Families of rows that turns and mirrors carry onto each other, the same ones carrying the whole set onto itself: the rest of each named row's family, in list order:
4 families of 8 rows:
zoma: [ 16  19  13 -18  16 -24 -16 -29 -10   6  -2   5   4 -18  -7  -8   1  15
  -3]
mibos: [ -1  27   9   9 -19  -4  14 -13 -24 -18  23   6   5  -5 -10  10   4  17
  -5]
Pul: [ -2  10  -2   2  14  -1   6  -2  -6   1  -2  -9   4 -33 -20 -25 -11  21
  -9]
neze: [ 17  -2 -14   1 -23 -12 -10   6   4  -8   5  21 -20  17  25   6 -32   9
  11]
tigad: [ 14 -10 -15 -17  23 -18 -13 -27  -8  23   3   9   4   2   0   0  16 -17
  -2]
besit: [ 18  12   7   3 -14 -19 -19  15  -9 -25  -2  29  -8 -11  -6   0  -9  18
   9]
fotu: [ 18 -10 -20  22 -28  -3  22   4  17   5  -5  -7  -9   5   8  -5 -24   9
   2]
giduf: [ 13  17  -4  16 -18   2  19  -3  25   8 -10  -9 -13  -6  -3  -9 -18  33
  -3]
dizem: [ 21  -4 -18   1  -1  -3 -18 -22  22  26  -9  15  -4  25  22   6   7  -4
   0]
tufiz: [ 21   2 -22 -13   2  11   4 -23  31  11 -13  -5  -9  30  11   5  12 -16
  -4]
sove: [ 13  20   0   4 -16  12 -12  14   5 -37 -16  17 -12  -3  -8   1  -9  20
  -1]
viver: [ 11 -17 -22  -2  24   0  11   3   3  12   1  -1   9 -14  -6 -31   7 -24
  -9]
fal: [  4  11  -2  23 -11   3   3  15   8  -8 -10   0  -4 -23 -21 -12  -7  29
   0]
Zale: [ 14  21   0 -33  20   0   4  10  -5 -34   1  11 -12 -11 -18 -16   2  -4
  -2]
Zam: [ 17 -12 -26 -10  12  -4  30   7  17  10   9  -6  -6   5  11 -27 -10 -24
   1]
fel: [ 13  -4 -24 -27  10 -12   3   9   6   4  18  22 -25  22  15   1  -8 -16
  16]
Zofi: [ 17   3  -8  15 -22   4   8 -16   4  -8  17  10  17  25  37  -9  -1 -18
 -11]
sati: [-13  36   7  -7   8   8   8 -12 -10  -8  26   6   2  -1 -14   0  23  12
  -4]
Pob: [ 22  26  10   1  -9 -11 -20 -24  21   9 -14  11  -5   4  16  -1  -7  28
  -2]
riva: [ 17  30  12  21 -31  -2  12 -14   3 -16   9  11   8  10   1   8  17  13
  -5]
gek: [ 26  -9 -24  13  -7   4  25   0  34  19  -9  -2  -6  13  11 -14   0 -11
  -3]
fum: [ 16 -12 -27   5 -26  10   2   3   3 -17  -7   8 -17  22  12  15 -22  -5
   2]
kuf: [-15  11 -11  -1  14  16  -3  -2 -21  -9  29  17  10   2  -7  -4  23 -10
  -7]
gagaz: [ 17 -10 -28 -33  11  -2  19   1  -7 -14  10   2 -17  14   3  -2 -11 -30
   1]
divod: [-11  10 -15 -14  18  12   3 -16  -9   0  35   5  10  14  20 -16   6 -19
  -8]
geta: [ 17  -6 -12 -17  22   0  -8 -20  -3  -3 -11  -3  12  -3 -15  -8  26 -26
 -10]
Faz: [  7  11 -13  -2   3  18   7  -2  13  -8  25  21   6  28  31 -17  12 -23
  -8]
tete: [ 13  21  -3  -4 -16   9  -6 -30  21  -3 -16 -14  -9  12  13   5 -21  23
  -7]
mevuv: [ 21  27   6   7 -29  -1  24 -13   9 -16  19   9   1  22  28  -3  -8   4
  -7]
gok: [  1   9  -8 -10  28   3  10  18   9  -3   4   1  -1 -21 -19 -35   6  -3
  -1]
netaf: [ 14   9  -3 -25  19 -17  -6  17  -6 -13  11  29 -15  -5 -16  -6  15  -7
  13]
vap: [  9  14   7  -9   4  -3 -18 -27 -14 -18 -15 -11  13 -20 -10  -8  -9  13
 -13]

Same family as fal: Pul, fotu, giduf, viver, Zam, gek, gok
Same family as geta: tufiz, sove, Zale, fum, gagaz, tete, vap
Same family as sati: mibos, Zofi, riva, kuf, divod, Faz, mevuv

Families of rows that turns and mirrors carry onto each other, the same ones carrying the whole set onto itself: the rest of each named row's family, in list order:
6 families of 6 rows:
nurag: [  7 -30  -9 -44  23 -21  28   4  -4 -16   0  23 -28   2   2  -5  14  -6
   7 -21   3   6]
nasak: [-28 -17  12  10 -39   5 -18  11   1  -1   8  30  -2   7   6  25  20 -14
  41 -24  -9 -16]
Toza: [-12 -19 -21 -22   8  -4  -1  -2   6 -27 -11  11 -25  -3  24  39  15 -16
  -1 -23  10  12]
Gon: [-11 -40  14 -16 -24  -6  11   3 -15  15 -11  45 -12   2 -12 -22 -14   2
  41 -10  -8 -11]
vuvoz: [ -2 -17 -26  -8   8   4  -4   5   5 -21  -9   5 -23   4  32  38  13 -16
   7 -20   5  14]
lasa: [-19  -8 -30   7   9 -20  -7   6   6  10  -1   6 -44   0  13   4  24  13
  27 -38 -17   0]
luve: [-15 -17 -39 -12  -3 -15 -12   3  -6  12   0   3 -39  -3  21  -6  26  10
  35 -34 -21  -2]
Dofu: [-19  -6 -29  -6  -4 -17 -12  -2  -2   5   4   0 -40   3  13  -6  25   0
  25 -44 -28   0]
mon: [ -8 -39  13   1 -14   3  12  11 -17  17  -2  44 -15  -3  -3 -26  -8   0
  40 -22 -13 -15]
Lamat: [-19 -36  10   1 -27  -5   9  11  -5  25  -8  34 -22   4   2 -29  -8   2
  41 -14 -16  -3]
bibe: [ -2 -30  27  -6 -16   3  18  -9   7  -2 -18  50  -3   5   7  25  11 -16
  28   4  22   3]
morab: [-28 -12   4   8 -45   4 -21   6  -3   4  -3  29  -5   9  -3  18   2  -4
  44 -21  -9 -10]
nuzo: [  3 -41 -14 -44  20 -20  21   0  -6 -10   2  11 -22   3  14 -12  13 -18
  11 -16  -4   6]
laf: [  6 -31 -12 -33  21 -25  26  -9  -4  -7  -1  16 -34   3   9 -17   6 -16
   4 -27 -12   8]
vup: [-28 -10 -39 -14  -2  -8 -15   7  -4  -1  -4   1 -38  -7  16   1  19   7
  20 -40 -18   0]
pesi: [ -8 -40 -19 -46  20 -21  21  -3  -8  -8  -6  17 -31  -5   8 -16   9  -5
   8 -24  -7   3]
Raz: [-31  -7  10  14 -37   9 -15  10   2  12  -4  27  -5   5   2  15  24  -7
  48 -17  -3  -8]
Rofi: [  1 -32  26  -9 -34  -8  22 -11   4   3 -12  41  -8  17   9  30  22 -16
  20  -1  18  -3]
zamem: [  1 -33  17   0 -23   0  25   7 -16  34 -13  39 -21   6  -1 -22   1   4
  31 -19  -7  -5]
Lari: [ -3 -47  25 -12 -27 -10  20 -10  10  -2 -14  46 -12  10  13  17  -1 -17
  24   4  13   6]
kegin: [ -1  -5 -18   0   4  -6  -5  -4   4 -24  -1  18 -20   1  27  48  14 -13
   5 -17  -1   8]
Sivuv: [-14  -7 -31 -15   5 -13  -6  13  -8   2   2  11 -41  -1   3 -10  24  16
  30 -42 -18  -4]
ditez: [-24  -6  14  13 -44   7 -10  18  -4  15   1  18  -5  19   2  16  20 -12
  32 -24  -8  -5]
pofi: [-15 -38  11 -12 -14   2   6   9 -17  28  -6  32 -18   1   3 -34  -1  -3
  38 -19  -5  -9]
Misab: [  6 -44  22  -8 -18  -6  18 -12   3 -10 -10  56  -7   7   9  28  10 -12
  26  -3  12  -9]
mobo: [ -6 -34  23 -12 -30  -3   8 -11   4 -11 -14  49  -1  10   2  31  -2 -16
  24   2  15  -2]
zozel: [-31 -13   6   7 -40   8 -26   6   0   8   1  19 -10   9  17  23  23 -12
  41 -19   5  -9]
tegat: [ -1 -12 -18  -7   4  -9   0 -15   9 -23 -10  10 -29   7  26  39  15 -20
  -1 -28   3  12]
pero: [ 11 -31  -7 -33  27 -24  27  -5  -9 -12   8  29 -21   0   7 -10   2 -11
   7 -15 -11   3]
luz: [-14 -30  18 -10 -13   0  19   9 -11  23  -8  42 -10  -1  -9 -30   6  -1
  43 -11  -7  -7]
Mufal: [ -5   0 -19  -7   4  -1  -6   7   4 -28  -2  11 -27   2  17  43  21  -6
   7 -32   8  10]
vir: [-31 -17  11  13 -48   3 -16   8   9   5  -4  23 -11  11  14  24  10 -13
  36 -12  -4   0]
vego: [  4 -44  25 -14 -13   1  15  -9  -2  -1 -18  46 -11   9  23  21   8 -18
  18   3  26   3]
depab: [-16  -7 -30  -8   0 -20 -12   3  -6   8  13  12 -32  -1   9  -7  21  10
  33 -37 -30  -6]
zesu: [ -6 -12  -9   4  20  -7   4   5  14 -22  -3  10 -23   6  18  36  13 -18
  -4 -20   7  13]
zosu: [ -4 -36  -6 -27  29 -34  25  -3   2  -1   6  17 -31   5   2 -13  18 -10
  10 -21  -8   3]

Same family as mon: nasak, vuvoz, luve, nuzo, Misab
Same family as Lamat: nurag, Lari, Sivuv, Mufal, vir
Same family as kegin: pofi, zozel, pero, vego, depab
Same family as bibe: Dofu, laf, Raz, tegat, luz
Same family as morab: Toza, Gon, vup, pesi, mobo

Families of rows that turns and mirrors carry onto each other, the same ones carrying the whole set onto itself: the rest of each named row's family, in list order:
10 families of 4 rows:
gerer: [-23  -2  -1 -16 -21 -23 -18   8  21 -13   7]
Muz: [-18  -5   6  -9  25  -3  -7   1 -32   4  13]
nolez: [-17   4  13  -7  20   0  -5   1 -29  21   3]
Tiz: [ -1  13  17  -1  20   9  26 -19  -9   1  10]
ref: [  5   0   8  -8   9 -12  -6 -15  40 -23  -3]
roru: [  4   7   9  -2  28  -5  25 -24  -9  -1  11]
sulif: [  8  11  22  -4  21  -7  20 -16  -9   8  19]
bap: [ -3  13   5 -14  -1  -9 -16 -19  35 -15 -19]
kep: [-24  10   3  -7  17  -2   3   6 -30  14   9]
Miga: [-18  -6   1 -15 -26  -5 -25  11  16  -8   0]
vokad: [ 11  17  19  -2  26  -9  14 -20 -12  10   5]
govo: [  7  16  13   1  26  -8  15 -23 -14  -1  12]
nida: [  6   5  14   2  35  -9  18 -19   3  -5  10]
Fur: [-27  -5  -7 -12 -17  -9 -18  12  22 -11  -3]
ketav: [-24  -1  10  -7  22  -4  -9   3 -31  12   3]
riki: [  3  12  21  -5  22  -5  27 -21  -4   0  13]
rek: [ 15   7   7 -17   5 -13  -9 -15  32 -25  -5]
makis: [-31  -8   0  -5  11  -3   5   1 -24  17   2]
vuter: [  8  18  15  -7  26  -8  21 -17  -7   8  11]
Zub: [-25   1  -5 -22 -19  -3 -22  11  20 -10  -3]
Dumal: [ 12   4  12 -17 -11  -3 -12 -15  35 -16  -5]
Kebuk: [-27  -5   6 -14 -26 -11 -15  12  18  -9   4]
Farap: [  8   6   8 -25  -1  -4 -14 -15  37 -18  -6]
zofif: [-25  -4  -5 -18 -25  -5 -16  14   9  -5  -8]
Gul: [  1   2  -1 -16   0 -12 -11 -21  37 -22  -9]
dipir: [-30   3   0  -6  20   1  -6   5 -27  12   5]
zur: [  6  12  12   0  23  -7  22 -28  -4  -4  17]
zifis: [  7   6   5 -14  -7  -9 -15 -20  32 -26  -3]
daf: [-33 -13  -6 -15 -18  -6 -16   4  15  -1  -8]
vafu: [-17   7   9  -8  14 -11   3   9 -28  20  11]
Mela: [-23   2   1  -8   9  -2  -1   8 -31  15  -2]
lon: [-24  -1   1   0  22  -1   2   6 -27  10   5]
dipe: [  7   3  12 -21   0 -10 -24 -16  35 -14  -7]
gomif: [ 16  13  15  -4  27 -11  20 -16  -4  -7  11]
foli: [  4   6  11 -20   5  -9 -17 -21  34 -19 -13]
gegob: [-17   4   8  -1  15  -8  -4   4 -32  17   7]
det: [  5   6   3 -14   5 -10 -15 -26  33 -22  -6]
fosu: [-20  -2   7 -17 -27  -6 -18   9  23  -2   1]
bam: [-32   0  -5 -13 -20  -5 -16  12  17  -6   2]
Ver: [-16  -6   2 -25 -18  -4 -28  13  18  -6  -1]

Same family as zur: dipir, det, bam
Same family as zifis: kep, govo, Zub
Same family as dipe: nolez, sulif, fosu
Same family as vafu: vokad, Dumal, Ver
Same family as makis: ref, nida, daf
Same family as lon: roru, Fur, Gul
Same family as Kebuk: ketav, riki, foli
Same family as gomif: rek, zofif, Mela

Families of rows that turns and mirrors carry onto each other, the same ones carrying the whole set onto itself: the rest of each named row's family, in list order:
4 families of 8 rows:
peb: [  1 -10   3  11  26  -7  20   7  14  -6 -11 -10  -2  23   6 -12 -28  11
   8  -8  -7]
Vove: [ 18   2   5  10 -34  10 -12 -15 -25  10   4 -22   3  20   4  16  12   5
  -5  14  -7]
dab: [  4   3   5   3 -26  14 -21 -10  14 -24  -1  -8  -6  11   4 -25  26   0
  40  18 -10]
san: [  2  -9 -13  15 -20   7 -24   5  23 -12   7 -15 -23  -4   7 -12  31  25
  26  18  -9]
mevep: [ 11   1  13  -1  20  11 -11  22  40   2 -12  -9 -21  -5  13 -27 -10  -3
  29 -12 -16]
pamo: [  5   7  20   0  24   2   4  34  12   1  -7 -18  -1  -9  13 -10 -20  11
   8  -7 -14]
vulep: [  8   1   1   4  18   4  -4 -11  -9  16   1 -20   1   5   2  24 -27 -18
  19 -17 -32]
sila: [ 13  -6   1  -8  16  28  -9   9  22  27 -20 -26 -25  -3   6 -14   1 -12
  18 -30 -10]
sab: [  1   1  -3  15 -18   7 -20  24   2 -14  14 -18 -14  -5   0   2  13  36
   2  28  -9]
mive: [ 29   0   0   0 -35  25 -32 -25   0  12  -5 -14 -19  23  -1   1  20  -5
   9  17 -15]
Furu: [  3  12  20   0 -23  14 -18  14 -10 -28  -1 -15   7   3  -7  -8   5  14
   8  37 -13]
Gapon: [  1 -13 -26  -2 -22  17 -21  -5   9  16  -2 -13 -27   0   7  -1  40  23
  10  11 -10]
Seget: [-18 -20   3   5  21  -2  11  23  -6   2  -1  -8   1  -6  -3  -1 -28   3
  12  -5 -11]
Nomel: [ 15  -4   1   9  33  -9  -2   0  -5  -5 -11  -7  -1  15   5   7 -35  -1
  23  -3 -35]
vonun: [ 26 -10   7   0  29   4 -18  -9  21  -1 -25  -9 -12   4   3  -3 -25 -10
  28   9 -44]
munu: [ -1   4  -1  13  -6   4 -23  -7  21 -33   7  -6  -7  30  -1  -4  16   1
  20  35 -18]
Losu: [ -5  -2 -16  -6  -9  24 -16 -18 -16   8  -4 -18  -8  27  -5  21  23  -2
 -17  21 -14]
Fop: [  1  -8 -19   1 -11  20 -26 -27  13  -4  -7 -10 -20  33  -2  -3  35 -10
  15  20 -15]
dag: [ -5  10   3   7  -5   8 -14   4  -9 -21   9 -17   5  25  -5  18   8  10
 -13  39 -19]
Lin: [ -2  -1 -19  -5 -21  17 -17  11 -11  16   7 -18 -17  -6   0  15  19  32
 -12  20 -10]
Terat: [  6   0   9  -7  20  18   6  21  -4  26 -15 -31  -6 -10   9   3  -9   2
  -5 -23  -8]
Pibi: [ 28   2   5   5 -27   7 -30 -14  10  -8  -7   7 -15  30   7 -15  10  11
  19  33 -19]
robos: [ 16 -12   4  -6  22  12  -2  -2  43   2 -34  -6 -19  13   3 -22 -21  -1
   4  13 -22]
zib: [  1   1  -5 -21 -21  28 -12   1 -35   3 -12 -12  -2  15  -7   4  10  16
  -9  20 -10]
Tabuf: [ -6 -25   5  -1  22   4  -6  19  25  -5 -19   4 -15  -4  -4 -22 -26   0
  23  13 -23]
paro: [ 18   4  12  12 -24  -9 -11  -3 -15  -9   5   0   6  29  11  -1   2  21
   6  30 -10]
zevib: [ -4 -24   2  -9   6  29 -17   3  31  18 -20 -13 -26 -16 -11 -11  -8 -23
  22   0 -23]
puz: [  9   0   8  -6   1  33  -7  -9  39  25 -15 -29 -19  -1  -9   1 -17 -24
  -4  -7 -20]
zole: [ -2   4   5  12   7  12  14  -4  10  14   4 -35   0   9  -6  11 -24 -14
   0 -25  -4]
vef: [ 20  -3   5  -2  13  17 -17 -20  18  19 -14 -20 -11  -6   2  14 -15 -29
  23  -5 -45]
takof: [  0  -7 -18 -17 -26  26 -16 -22 -11   8 -13  -6 -13  18   2 -12  31   2
  22   3  -5]
vid: [-18 -18   1  -1   4  21   2   5   0  26  -3 -25  -7 -16 -12  11 -15 -21
   9 -18 -11]

Same family as mevep: Vove, pamo, sila, mive, Terat, Pibi, paro
Same family as Fop: Seget, munu, Losu, dag, Tabuf, zevib, vid
Same family as zib: peb, dab, Furu, robos, puz, zole, takof

Families of rows that turns and mirrors carry onto each other, the same ones carrying the whole set onto itself: the rest of each named row's family, in list order:
5 families of 6 rows:
famav: [ -5 -21 -19   2 -12   8   3  13  20 -24]
tamen: [-14  17   7 -12 -21  14   8  11 -21  -2]
Milav: [-20  19   2   6 -25  10  10   2  -9  -7]
Pum: [-19  17   5 -15 -18  -4  -1  16 -23   4]
bini: [ -8  -8 -20   5 -17  13 -11   5  23 -21]
Luseb: [ -2 -34  14  -5   6 -16  -5   3  -1  30]
ropo: [ -1  -7  12  -3  -4 -14  -7   2   3  42]
lut: [-13  19  14  -6 -21   6   8  14 -21  -2]
bevu: [ -2 -30  22  -9   3 -11   1   1   0  31]
nenol: [ 10 -21  13  -7   4  -7  -3  12   7  34]
Taned: [  0 -26   9  -7   8 -19  -5  -8  -1  31]
rir: [  5 -14   8 -14   4 -24  -8  10  -3  34]
zag: [ 16 -20 -12  -7  -7   3   2  -1  21 -24]
gomu: [  9 -16  13   3  11 -10  -5  -4  19  26]
Noziz: [-24   6  19 -12 -24   7   9   5 -22  -2]
mal: [-20  24   8  -9 -12   4  -2   1 -18  12]
Bolup: [-30   8   8 -11 -31   5   6   3 -18   5]
suzu: [ -3 -22  18 -17   6 -12  -6  -7   5  32]
mil: [-30  13  12  -8 -27  -1  -4   8 -16  -5]
muf: [-26  10   4  -5 -26   6  17  18 -14  -3]
rutun: [ -6 -26 -15   5  -3   3  -5  -4  19 -26]
Gab: [  0 -23 -10   3 -17   0  -6  -6  19 -29]
dokav: [  8 -18 -24   0  -5   9  -8   8  12 -24]
likob: [ 15 -19  17 -15   9 -14   2   0  12  24]
fev: [ 13 -19 -17   0 -11   7 -13  11  18 -22]
Bida: [ -2 -33 -18   0  -9   0 -13   3  12 -24]
Butet: [ 12 -17 -20   1  -4   5 -11 -10  24 -11]
bil: [-21   9  15 -13 -25   4   1   3 -24 -11]
vutu: [  9 -19  13  -2   9 -11   1  12   1  34]
Fer: [  1 -24 -14  -4 -13   2 -14  -2  10 -31]

Same family as Bolup: Taned, suzu, mil, rutun, Gab
Same family as lut: tamen, nenol, dokav, fev, vutu
Same family as bini: Milav, ropo, gomu, mal, Butet
Same family as bevu: Luseb, Noziz, Bida, bil, Fer

